In the rows, zero is written as 128.
The rows of Z fall into 4 groups, and each row is roughly a mix of its group's hidden directions.
Z:
[[176 130 127 141 112 113 113 118 145 180  93 124]
 [ 99  95 160 107 163 137 127 122 135 150 133  81]
 [ 88 126 126 101 138 140 122 128 136  61 145 121]
 [142 119 157 144 131 164  79 136 159 154 142 106]
 [186 116 157 102 118 132 128 110 132 155 157 149]
 [ 86 118 106 131 131 116 126 159 108 132 115  70]
 [ 93 131 143 126 127 136 131 110 160  62 115 139]
 [124 150 114 140 147 136  76 147  84 105 153 136]
 [ 93 119 170 157 113 133  85 135 137 101 149 142]
 [155 104 135 108 113 122 108 115 186 137 165 138]
 [141 118 134 110 134 104  79 135 155 180 143 117]
 [143 148  99 151 110 139 109 111  75 161 124 150]
 [121 103 140 132 113 111 187 131 153 168 145 135]
 [102 134 159 106 165  95 144 119 113 135 170 151]
 [106 130 119 149 152  73 117 140 100 154 153 106]
 [ 86 121 165 141 116 137 176 148 159 138 130 141]
 [ 97 156 144 158 141 152 113 130 127 151 183 139]
 [109 101 125 137  94 132 150 105 139  77 149 159]
 [128 124  98 147  96 121 161  84 123  95  96 125]
 [154 148 128  85 124 109 122 156 141  96  90 101]
 [124 113 163 147 125 123 176 152 159 166 109 125]
 [134 105 117 133 105 128 130 122 151 195 162 134]
 [104 102 165 150 105 154  96 159 113 152 131 108]
 [105 125 101 110 137 144 106 118 103  77 170 134]
 [139 161 132 145 142 146 143  89 146 101 100 171]
 [144 144  94 160 130 177 101 131 137 141 117  93]
 [140 158 108  72 158 115 128 125  91 117 128 147]
 [138 146 116 147 102 138 116 110  92 168 156 169]
 [ 93 108 131 122 127 134 109  82 176 130 116  99]
 [108 183 120 157 146  92 128 159 136 139 136 146]
 [ 78  92 113 135 128 117 109 172 126 129 149 102]
 [116 144 171 139 109 126 103 125  97 126 113  73]
 [134 136 166 146 132 145 113  95 152 100 137 179]
 [116 102 132 118  93 151 125 118 193 123 106 126]
 [163 152 120 122 127 179 124 145 128 180 119 133]
 [178 146 115 118 107 136  96 108  96 156 102 125]
 [146 115 110 124 133 152  73 124  99 165 149 109]
 [ 94 108 110 126 145 108 150  91  97 160 137 160]
 [158 120 112 116 131 138  62 127  90 133 137 117]
 [131 177  81 134 122 107 155 129 125 106 100 147]
 [154 157 140 148  75 135 118 153 116 142 127 167]
 [ 81 144 110 155 144  86  98 107 136 118 133 108]
 [147 115 116 114 124 100  93  98 143 166 102  91]
 [123 137 145 123 132 122 115 158 173 176 162 152]
 [102 117 145 141 132 133 203 137 132 147 140 126]
 [126 146 131 139 125 187 182 142 120 126 124 146]
 [ 94 134 116 136 131 150 103 107 111 181 153 157]
 [163 126 140 154 118 122 146 135 119 196 122 140]
 [132 105 148 128 101  92 174 135 129  84 121 147]
 [103  82 155 114 148 120 101 128 133 125 163  91]
 [ 98 164 112 163 103 115 118 148 131  91 119 161]
 [134 145 148  76 170 104 104 138 137 139 120 100]
 [134 106 130  78 153  80 141 117 124 127  94 117]
 [152 138 153 143 114 134 159 140  98 187 115 138]
 [154 112 134 100 134 111  71 126 145 166 127 109]
 [113 137 133 140  93 167 148 124  86 156 142 162]
 [163 103 179 108 121 129 106 110 131 145 167 129]
 [102 110 151 124 140 114 136 104 107 151 169 176]
 [148 172  98 153 129 161 130 152 130  97 126  96]
 [125 169 162  97 143 127  90 159 148 132 145 109]
 [135 131  85 161  97 143 166 125 107  96 116 145]
 [150  81 120 119 150 155 153 149  94 133 159 113]
 [144 122 129 141 137 131 146 138  83 161 182 152]
 [130 157 142 171 144 165 117 143 138 125 175 111]
 [143 105 123 137 153  90 119 134 189 127 114 104]
 [ 85  76 125 137 163 159 123 139 146 137 129 122]
 [106  85 159 120 129 126  98 143 120 141 156  83]
 [132 113 116 123 113 111 122  88 165 171 102  97]
 [128 142 145 120 162  77  98 168 119 145 144 123]
 [117 180 127 143 149  81 128 151 151 149 111 129]
 [184 130 118 119  90 114 152 141 124 123 115 167]
 [ 87 108  73 135 157 130 147 150 148 119 121 140]
 [181 158 145 109 136 127 146  78 129 125 117 139]
 [112  90 118 170 104 120 171 104 117 123 130 154]
 [135 153 177 127 108 118 156 138 152 162  92 129]
 [111  91  88 130 139 131 101 118 164  87 142 119]
 [180 167 120 112 121 114 150  98 133 119 125 164]
 [175  78 150 139 130 133 149 115 123  93 136 142]
 [139 146 124 171 119 113 135 128 111 183  91 138]
 [104 156 116 148 119  78 109 126 171 123 138 154]
 [ 88 118 115 156 110 170 156 135  96 135  99 134]
 [104 137  85 172 116 154 148 109 102 139 143 152]
 [110 177 161 115 145 128 110 152 131 128 176 135]
 [117 122 164  83  98 160 141 128 162 102 122 123]
 [ 79 136 156 151 133 124 100 122 119  94 116  89]
 [136  74 119 161 132 144 145  89 111 143 138 151]
 [125 122 191 142 110 124 117 153 162 116 157 127]
 [138 140 151 109 136 154 145 144 175 180 114 127]
 [115 142 158 159 132 152 115 103 150  96 119 176]
 [148 167 119  97 167 155  96 130 106 134 154 133]
 [132 144 101 179 100 152 160 139 123  92 132 129]
 [151 139 156 131  73 114 102 156 108 144 153 133]
 [174  80 130 117 124 142 135 133 145 163 161 128]
 [137 119 138 111 115 169 137 112 179 172 114 122]
 [ 94 138 149 133 132 118 150 141 161 108  73 106]
 [143  72 124 115 102 113 153  90 127 143 118 102]
 [166 148 107 121 113  90  84 116 136 122  93 129]
 [141 136 112 121 146 118  84 107 116 150  94  79]
 [130 103 170 114 112 108  91 135 121 132 173 101]
 [101 144 137 142 162 107 112 169 112 151 172 131]
 [151 158 133 109 161 164  80 136 126 144 150 116]
 [114 179 113 153 117 113 131 119 132  82 107 158]
 [ 75 147 149 139 115 151 165 139  99 122 138 152]
 [120 187 119 106 113 112 137 165 129  92 119 119]
 [112 117 118 136 139 158 157 147  76 120  90 105]
 [ 89  85 139 125 176 141 120 109 149 113 136 107]
 [120 129 151 131 172 107 166 160 100 124 163 123]
 [118 178 146 103 118 129 115 116  90 108 161 154]
 [113 163 140  98 140  84 141 157 144 107 113  96]
 [112 128 148 144  81 113  93 171 108 132 150 116]
 [142 122 134 122  88 119 155 125 182 125 128 172]
 [110 132 100 164  98 151 123 115 116 151  77 137]
 [107 183 147  92 150 115 110 150 124 131 158 132]
 [154  92 157  96  98 100 132 137 142 102  98 138]
 [123 150 189 152 116 147 102 101 118 111 110 118]
 [145 148 160 122 136 119 120 164 163 100 122  81]
 [137 135 161  77 134 127 127 131 134  97 179 131]
 [133 175 153 162  95 139 116 121 124 107 107 163]
 [166 126 108 115 119 121  58 120 117 143 125 122]
 [ 89 157 134 142 173 104  96 152 114 122 146 114]
 [147 158 130 115 133 161  94 141 165 174 118 134]
 [132  75 123 119 148 129 119  85 114 170 121 145]
 [103 142 148 139 126 141 163 158 157 119 159 173]
 [138 166 156  76 108 147 117 119  98 103 130 129]
 [160 128 118 154 163  76 117 132 132 157 156 131]]
Each list below has one row that fits no group; the rest each fit one group, if only roughly. Name that row.
  * j464: [164 143  92  90 124  88 152 129 113 140 136 104]
  * j286: [132 158 163 115 143 138 167 147 159 116  84 124]
  * j9: [ 96 128 140  91 140  84 121 123 149 164 103 105]
  * j299: [117 125 154 114 160  74 150 139 149 110 121  94]
  * j645: [106 125  78 125 143 127 134  91  96 167 111 134]
  * j170: [148 106  97 152 112 131 108 116 161 159  81 117]
  * j561: [141 118  82 142  94 135  78  95 124 136 136 121]
  * j662: [161  72 139  94 108 120 114 106 115 118 114 108]
  * j829: [115 149 122 154  65 154 117 157 142 115 123 143]
  * j63: [ 94 102 118 152 139  80 145 116  99 119 153 104]
  * j697: [ 89 163 118 143 128 115 103 169 110 113 140  93]
  * j780: [136  87 153 163 106 162 106 112 147 155 147 138]
  * j514: [113 141 103 126 123 123  85 103 115 108 179 156]

j697
  * j10: [139 139 117 120 180  92 128 142 100  98 118  94]
  * j82: [115 107 117 146 118 192 145 108 103 114 153 137]
  * j675: [157 129 158 108 154 105 115 182 104 142 146 131]
  * j133: [122 129 125 149 150 147 148 103  97 126 179 167]
  * j4: [160 103  91 156 145 151 155 100  97 111 129 140]
  * j802: [141 100 184 115 111 109 161 133 109 153 109 116]
  * j79: [139 110 169 153  95 133 144 142 136  94 161 158]
  * j373: [122  83 108 132 168 127 142 147 121 108 175 116]
  * j75: [103 127 150 116  94 172 153 128 117 132 165 160]
  * j471: [129 176 118 120 109 118  88 102 121 113  83 127]

j802
  * j801: [109 160 175 142 119 120 126 161 156 115 165 117]
  * j741: [129  99 172 118  80 149 105 153 132 114 135 107]
  * j459: [148 155 114 124 147 150 160  85 122 133  79 124]
  * j931: [138 137 105 138 123  75 119  99 115 107  85 107]
  * j339: [134 145 125 114  83 107 162 145 119  84 117 158]
  * j970: [120 139  92 150 104 110 176 136 125  94  98 113]
  * j150: [126 148 148 148  82 159 113 150 132 114 161 163]
  * j516: [ 84  97 141 127 131 163 174 151 128 107 135 124]
  * j54: [179 145 136  82 133 140 114 149 123  89 119 132]
  * j524: [114 143 172 135 157  89 166 156 143 129 143 127]
  * j640: [133  94 112 119 100 180 131 124 125 131  82 109]
  * j760: [106 124  82 135 153 112 170 101  91 133 126 136]
  * j824: [117 120 171 115 146 107 171 168 134 109 147 148]

j741
  * j712: [126 127 132 119 134 202 127 135 105  97 134 147]
  * j105: [119 154 126 120 141 110 111 120 103 108 192 155]
  * j27: [100 132 145 138 111  97  92 138 127  82 166 138]
  * j504: [148  92 164 135 104 117 128 144 167  97 108 103]
  * j762: [150 111 123 162 128 115 136 132 127 182 172 151]
  * j751: [143 140 121 130 103 165 161 121 174 165 110 140]
  * j891: [135 179 107 113 163 144 107 146 130 131 127  85]
  * j188: [ 87 110 151 136  99 112 146 158 123 113 160 165]
  * j173: [159 129 181 124 122 127 106  93 140 116 156 158]
  * j882: [159  94 117 124 114 148 137  99  94 122 131 178]

j188
  * j996: [161 103 149  98 150  91 156 128 127  89 114 120]
  * j763: [107 122 153 144  98 142 158 135 176 154  94 134]
  * j212: [130  77 145 144 158  97 170 101 127 123 132 125]
  * j236: [145 115 106  91 119 170 103 108  91 103 136 115]
  * j87: [ 96 111 121 119 129  79 106 148 121 102 162  99]
  * j729: [ 98 154 108 145  71 126 140 149 116 117 130 162]
  * j515: [101 132 163 100 128 116 106 127 118 154 169 169]
  * j525: [133  78 137 101 133 167 155 152 134 107 126  98]
  * j501: [149 148 125 151 104 152  76 106  88 138 119 129]
  * j337: [ 93 165 121 142  97 137 110 104 133 117  80 143]
  * j213: [139 127 103 120 174 158 107  96 101 166 134 127]
  * j51: [125 138 132 107 146 148 144 142  58 105 144 119]
  * j217: [138 183 153 130 104 115 120 117 101 162 131 159]
  * j764: [ 79 142 108 156 150  95 107 128 148  93 133 135]

j501
  * j661: [139 170  74 129 115 155 138 143 111 104 105 127]
  * j319: [143  86 144 154  82 122 154 133 145  97 109 135]
  * j371: [121 124  97  97 135 164  94 106 100 132 167 146]
  * j259: [114 184 119 147  85 146 123 161 137 110 122 128]
  * j438: [102 160 105 157 151  85 100 126 101 118 125 108]
  * j237: [105  89 114 110 158 142 140 133 126 151 109  76]
  * j143: [ 88 102  86 126 157 131 142 154 124 142 111  93]
  * j366: [143  91 130 106 177 112 125  87 118 156 120 119]
  * j498: [113 134 107 105 126 157 112 120 100  78  92 105]
  * j443: [ 96 188 133 148 127 137 134 153 126 120 167 140]
  * j523: [124 152  93 121 117 120  72  94 139  98 118 133]
  * j878: [129 101  96 141 135 163 102  95 114 176 120 136]
  * j781: [150  88 142 167 138 155 116 113 156 142 131  90]
  * j465: [186 108 130  93 156 117 108 132 127 123 136  96]

j371
  * j707: [134 135 150 141  95 112  99 138 141 106 167 176]
  * j911: [102 115 142 115 151 178  92 117 150 149 137  99]
  * j321: [116 149 123 122 135 158  62 120 154 103 118 128]
  * j111: [ 71 129 137 146 167 104 131 134 123 142 154 100]
  * j186: [143 121 120 118  97  73 103 117 156  98 122 153]
  * j262: [102 136 113 113 137  82 124 128 113 105 134  71]
  * j939: [114  95 135 118 139 187 128 106 127 155 134  93]
  * j104: [ 80 108 108 133 145 113 117 144 152  94 158 157]
  * j113: [133 178 120 135  78 117 135 125 144 117 115 169]
  * j228: [128 143 155 125 147 104 112  82 145  78 148 132]
  * j332: [ 87 182 110 163 152 139 104 132 128 118 133 129]
  * j777: [127 132 127 131 109 142 133 152  93 166  95  77]

j113
  * j737: [151  99 102 103 164 113 133 111 124 131  83  97]
  * j914: [152 158  95 100 124  80 117 105 124 120 108 154]
  * j250: [135 119 127 132 141 115 116 160  67 107 166 141]
  * j388: [130 100 144 118 123  93 100 135 140 114 189 141]
  * j469: [136 182  90 128 115 161 112 145 106 111 135 148]
  * j346: [126 136 181 117 128  98 147 143 128  99 167 153]
  * j512: [111 149 139 132 129 192 135 149 146 119 149 162]
  * j8: [ 95 103 118 141 121 184 123 100 127 130 167 128]
  * j12: [150 163  86 119 102 155 111 144 127 108  91 112]
  * j988: [130 147 108 138 119 109 129 127 153  94 150 191]
  * j953: [136 114 149 138  76 132 146 135 122  97 145 176]
  * j537: [137 115 100 142 128 149 130 127  58 144 149 140]
  * j868: [ 82 129 120 160 129 137 125 138 113 110 181 155]

j914
  * j402: [137  79 149 104 136 131 113 137  82 104 159 122]
  * j676: [148 141 117 135 111 154 155 149 106 179  90 121]
  * j562: [113  78 157 156 118 142 115 102 136 157 151 151]
  * j497: [123  77  95 148 105 160 131 119 165 144 129 133]
  * j518: [106 126 155 123 148 132 180 167  98 113 117 108]
  * j642: [128  82 120 112 136 150  90 143 118 127 177 110]
  * j344: [129 152  91  90 154 141 108 108  94 159 118 142]
  * j184: [152 123 106  84 141  88 146 112 118 131 147  88]
  * j960: [ 84 143 155 164 123 108 158 138 152 142 145 156]
  * j164: [148 117 111  80 154  87 139 113 128 122 153  97]

j642
  * j304: [117 106 172 135 146 165 116 107 117 149 105  88]
  * j867: [115 131 140 153  99 109 177 139 123  86 146 155]
  * j28: [141 126 123 125 145 183 104 137  77 143 143 111]
  * j672: [124 160 146 166 129 173 106 123 169 123 148 135]
  * j483: [ 87 123 165 152 153 151 108 100 137  98 109 114]
  * j509: [147 105 144 101 118 143 134 134 167 120  79  92]
  * j426: [110  92 110 106 159 101 116 122 150 106 174 135]
  * j358: [123 115 185 101 157  88 123 134 147 132 148 119]
  * j107: [106 115 136 134 183  92 156 106 126 143 146 104]
  * j969: [ 99  96 137 111 110 165 147 131 149 107 173 146]

j672
  * j112: [121 153 115 142  80 162 111 104 105 151  99 146]
  * j218: [ 81 113 142  97 105 151 131 141 130 110  81 114]
  * j37: [156 144 134 131 152 104 123 133  96 158 184 143]
  * j449: [ 90 111 118 125 138 113 119 130 183  86 149 126]
  * j208: [ 88 132 112 169 145  92 115 125 173 120 123 134]
  * j622: [110  99 122 144  84 170 143 128 153 144  93 135]
  * j839: [132 139 114 149 105 110 109 137 112  76 146 175]
  * j323: [149  87 121 153 111 124 172 110 111  94 128 154]
  * j80: [133 106 133 108 136 177  89 119  97  93 143 116]
  * j166: [122 123 121 130  73 171 134 111 131 150  88 140]
  * j375: [129 165 121 106 100 154 111 109  92 106  87 120]
  * j722: [148 109 116 120 148 172 154 114 120 167  92 111]
  * j812: [174 155 122 144 130  88  97 114 130 167 123 135]
  * j879: [141 130  83 140 157  92  80 112 125 109 136 119]
  * j568: [ 78 149 122 129 101 134 104 108 160  92 113 145]

j218
  * j64: [140 158 113 125  85 109 145 130  88 109 147 165]
  * j855: [156 113 128 115 113 170 110 139 136 179 158 147]
  * j766: [ 99 162 102 139 100 141  99 100 101 117  98 148]
  * j917: [152 118 120 118  93 122 122 106 127  66 103 149]
  * j717: [123 110 106 129 115 128  62  99 121 102 151 127]
  * j896: [103 124 115 133 143 115 117 125 136 103 197 154]
  * j666: [141 147 104  96 175 111 118 130 130 128 102  82]
  * j770: [135 160 137 172 144  86 128 138 117 170 137 146]
  * j644: [165 175 112 127 117 127 152 105 106 143  87 119]
  * j539: [107 116 179 145 112 130  94 132 163 158 148 120]
  * j889: [144  74 176 131 117 134 101 119 155 148 132 132]
  * j759: [ 99 157 160 130  82 143 145 119 154 144  99 146]
  * j610: [128 147 135 162 131 103 138 130 112 170 170 165]
  * j965: [157 117 102 165 112 139 159 128 131  83 103 107]

j64
  * j117: [135 171 152 128 104 148  95 169 139 103 152 130]
  * j546: [101 132 140 125 165 110 112  90 145  75 135 117]
  * j916: [ 71 138 138 150  93 145 150 154 127 110 110 145]
  * j411: [142 101 170 110 146 117 159 162 162 128 126 100]
  * j962: [142 107 165 101 145 147 146 163 131 171 155 129]
  * j214: [ 87 118 132 143 142 156 115 120 102  73 152 125]
  * j946: [145 110 144 110 122 137 126 137  99 172 124  70]
  * j885: [139 112 160 165  82 152 119 153 154 106 138 129]
  * j84: [172 121 155 113 129 132 161 149 121 154  91  98]
  * j53: [157  85 141 132 147 113 149 146 174 153 124 105]
  * j635: [ 89 168 143 160 111 116 145 123 103 151 132 163]
  * j814: [141 180 128 145 144  94 114 126  79 144 114 131]
  * j484: [ 96 170  92 150  89 140 140 141 113 121 131 153]
  * j776: [183 107 103 117  94 142 126 110  92 125 112 133]

j916
  * j564: [140  96 161 129 114 136 104 136 144 143 177 166]
  * j181: [152 163  99 133 105 117 142 134 139 122 128 190]
  * j491: [ 89 137 142 124 176 135 106 146  99  99 135 102]
  * j391: [112 135 137 147  86 104 105 165 135 113 164 158]
  * j627: [148 119 136 104 117 177 121 106 129  81  94 126]
  * j613: [110 117 108 127 185 112 137  94 110 166 131 112]
  * j830: [110 155  89 125 152 132 113 149 126  81 166 134]
  * j993: [124 129 144 133 142 158 135 116  99 154  90  74]
  * j420: [154 126 145  77 128 143  73 131 126 147 122 145]
  * j521: [ 94 145 141 157 149 149 124  97 153  90  99 145]

j830
  * j294: [153  95 113 114 178 108 123 149 130 106 148  95]
  * j696: [140  79 156  86 134 143  93 120 124 105 130 110]
  * j578: [174 114 118 130 168 106 130 142 108 132 105  86]
  * j844: [132 100 120  90 114 159 112 115 166  92 115 103]
  * j477: [130 139 149 147  89 116 157 160 145  76 132 129]
  * j334: [129 193 104 127 122 146 153 156 105 123 113 117]
  * j315: [125 138 133 145 134 143 173 152  71 103 145 137]
  * j924: [128 105 145 120 110 143 142 134 181 132  78 105]
  * j35: [139  98 168 123 161 172 130  93 141 146 119 127]
  * j679: [134 115  89 125 147 159 160 141 119 172  96 113]
  * j463: [ 85 101 159 118 135 165 150 123 149  95 148 131]

j334
  * j652: [110 111 185 133 139 126  88 104 134 101 150 120]
  * j215: [140 160 126 131 125  83 140 152 122  81 101 153]
  * j705: [140 113 137 120 128 144 188 117 127 161  95  98]
  * j91: [147 152 135 122  79 150 113 108 119 160  86 141]
  * j349: [116  79 118 117 159 162 141 136 132 165 118  99]
  * j357: [108 117 116 141 106 138 101 118  99  90 114  75]
  * j786: [157 109 109 119 174  95 105 138 137 114 157  99]
  * j219: [ 86 137 155 141  80 119 134 140 137 129 149 168]
  * j317: [136 139 178 107 100 116 107 164 159 101 128 123]
  * j338: [176 123 108  85 114 155  97 133 122 119  98 128]
  * j476: [117  80 122 124 157  98 142  97 133 160 103 107]
  * j26: [119 119 119 116 152  96 120 110 159  86 169 155]

j357
  * j81: [126 104 185 127 109 113 107 147 170 129 119 107]
  * j695: [121 182 142 130 113 155  90 166 136 144 120 139]
  * j126: [121 113 108  96 179 100 130 100 113 156 109 114]
  * j700: [ 84 133 170 107 136  77 134 137 145 142 139 124]
  * j612: [ 99 152  88 164 110 143 105 100 131  97 135 147]
  * j278: [122 165 109 150 115  72 155 120 146 135 101 127]
  * j466: [171 141  98 129 111 181  95 133 121 124 111 128]
  * j704: [156 115 149 148  79 159 125 150 143  97 135 153]
  * j193: [132 181 106 137 110 174  97 151 125 125 140 128]
  * j300: [162 113 143 168 105 138 151 146 153  85 126 110]

j695
  * j566: [173 101 107 152 123 182 112 111 121 131 119 117]
  * j957: [132 171 116 132 143 106  65 143 143 145 124 134]
  * j248: [102 158 118 128 136  97 130 124 108  99  98  76]
  * j747: [129 170 106  80 154 131  93 133 111 148 115 120]
  * j279: [130 151 104 112 125 157 108 115  63 109 118 126]
  * j794: [147 125  85 116 131 137 162 149 117 176  97 120]
  * j499: [111 116 131 142 121 153 161  75 110 106 148 161]
  * j155: [140 174 138 135 105 108 108 110 113 153 161 166]
  * j857: [165 151 129 124 144 132 159 145 115  67 139 124]
  * j583: [118 131 163  93 121 158 159 153 112  99 104 102]
  * j670: [147 106 166 101 162 130 115  84 137 128 159 112]
  * j591: [133 142 120 116  84 120 154 138 107  83 128 171]
  * j408: [133  77 117 115 144 162 144 144 138 177 138 133]

j499
